The same turns and mirrors carry the whole set onto itself, and each row onto the other rows of its family. Which rows share a family with each named row? Give them in list order.
These 36 rows form 6 families of 6 rows each.
kiga: [ -6.9  -0.1 -16.6 -46.0  24.6  30.7 -16.2  20.1  36.0  21.8 -34.1 -11.3
   5.2]
rol: [-30.9  13.2 -15.4 -15.2  32.4  18.3   4.1   2.3 -33.6  30.0  -8.0   4.8
  -2.4]
bup: [-44.5  -2.9  20.6  -6.7   0.8   6.9  31.0 -18.0   7.1  -2.3  -3.1   8.8
 -27.8]
bina: [-44.2   0.9  16.7 -13.6   3.9   8.2  35.8 -15.3   9.4  -0.4  -7.0  24.3
 -31.4]
sodi: [ -1.2  15.0 -25.8 -40.0  21.3  21.5  -0.1  31.3  39.2  13.8 -18.1  -4.4
   1.7]
getik: [-12.5  16.9  -8.1   7.7  11.3  21.6  15.2 -17.0  23.8   7.4 -54.5  19.6
   7.0]
Gikes: [-15.5 -27.9   8.0 -42.4  37.1   8.3  19.5 -25.9  48.7   6.1  -2.9  -3.4
   5.2]
nos: [-11.7   2.7 -27.9 -48.6  25.1  28.2 -28.0  20.3   9.7  18.1 -23.9  -1.8
   0.3]
kon: [-12.7  23.1   2.0   2.1  17.7  19.9  10.8 -19.7  21.1   3.0 -50.1  18.2
  14.8]
Gunon: [-38.7  -4.2  30.6 -28.6   9.7  16.5  24.2 -14.2  13.8   8.6  -3.7  11.2
 -44.0]
dap: [-10.1 -31.0  -0.8 -34.9  37.5  11.5  20.6 -25.3  54.4   5.3  -3.1   5.6
  -3.6]
zali: [-16.9  10.8   2.9  -3.1  14.0   5.6  20.3 -34.2  38.4   8.7 -47.3  17.6
   8.3]
Pok: [ -8.4  11.1 -23.2 -42.3  16.2  27.8  -1.8  35.1  24.6  20.3 -36.2   7.3
   2.9]
mobi: [-15.6  18.3 -18.6 -16.2   9.7   2.5   0.2  20.0 -15.1  39.8 -23.1  11.4
   5.1]
kirus: [-12.8   7.4  -3.4   2.9  28.6  29.5  19.5 -28.3  13.4  18.3 -58.4   0.9
   0.9]
kazi: [ -9.4   8.4  -3.8  15.6  33.1  25.9   6.2 -22.5  15.9   7.6 -38.8  23.6
   8.7]
sem: [ -4.4 -15.0 -10.8 -52.9  -2.5  39.4   3.5 -14.9   7.4  32.4  21.7  -2.4
 -19.5]
Laka: [  1.2   2.3 -21.6 -44.8 -11.2  21.6   1.7 -21.3  18.5  20.2  16.1 -14.7
 -33.2]
laf: [ -7.7 -30.6   0.0 -25.9  38.1  20.0  22.3 -21.1  46.5   2.2 -23.1   0.8
  18.7]
lele: [ -8.1 -13.9  -5.5 -41.7  23.3   1.2  41.0 -25.0  47.2   9.8  -2.8  -6.2
  10.9]
luzi: [-45.3  -6.4  25.6 -12.5   1.1  31.0  35.4 -15.6   1.1  13.5 -15.0  13.6
 -26.3]
gerep: [-22.8  16.7 -17.9 -27.7  26.3   6.4 -13.7  -0.6 -27.4  34.2  -4.7   6.9
   4.5]
zom: [-19.9  17.1 -24.0 -15.8   9.8   1.1   3.3  -3.1 -30.8  29.8 -11.0  17.4
  -8.3]
kevo: [-37.7   2.2  13.2 -11.1  -6.0  12.6  16.4 -15.1   7.1   9.2  16.8  17.3
 -38.2]
Fuma: [ -1.6 -14.8  -9.3 -46.4  -1.1  33.1  -7.5 -19.2   6.7  30.8  19.4 -14.4
 -20.0]
rin: [-12.9  18.0 -12.5 -17.1  10.6  -1.6  -1.3   2.1 -31.6  32.6 -17.1  10.8
 -16.3]
gibu: [ -1.7 -10.1 -19.4 -29.9 -12.3  30.1   1.4 -23.4   4.9  19.4  19.9  -1.8
 -35.3]
Reviz: [  0.4 -12.1  -3.0 -41.1  27.9   5.3  10.0 -34.2  53.0  -1.6   2.6   7.5
   6.4]
Nes: [-12.0 -25.4   4.3 -52.3  -3.3  31.4   8.5 -27.7   6.1  19.2  10.2  -4.6
 -34.8]
vava: [-22.1 -18.5  -5.9 -37.4  30.7  -2.5  32.9 -34.6  43.4   0.5 -13.3   7.6
  11.9]
kopo: [-36.0  15.1 -17.4 -25.5  21.2  -0.4  -8.0  -7.6 -26.2  30.5 -27.0  12.5
 -18.9]
dab: [-14.5  -0.6 -31.4 -48.4  21.4  27.0 -14.7  13.8  34.9  23.9 -35.7  -8.7
   6.1]
Tir: [ -6.8   0.8  -1.3   9.1  19.7  28.4  10.6 -23.2  31.3  12.8 -51.7  -2.0
  12.5]
geke: [-42.8   7.2  22.3 -19.0  23.7  26.0  21.9 -23.2   7.3   0.5  -9.2  14.7
 -43.6]
fivor: [ -4.5  -1.8 -22.3 -56.6  16.4   6.1  -1.9  21.7  33.9  26.8 -35.5 -10.0
  -0.5]
Gevub: [ -5.9 -13.3 -10.7 -37.6 -15.8  35.5   5.1  -2.0  16.9  19.1  22.4 -13.8
 -13.9]

Same family as rin: bup, kon, dap, sem, dab
Same family as nos: zali, mobi, laf, kevo, Nes
Same family as Reviz: kazi, luzi, kopo, fivor, Gevub

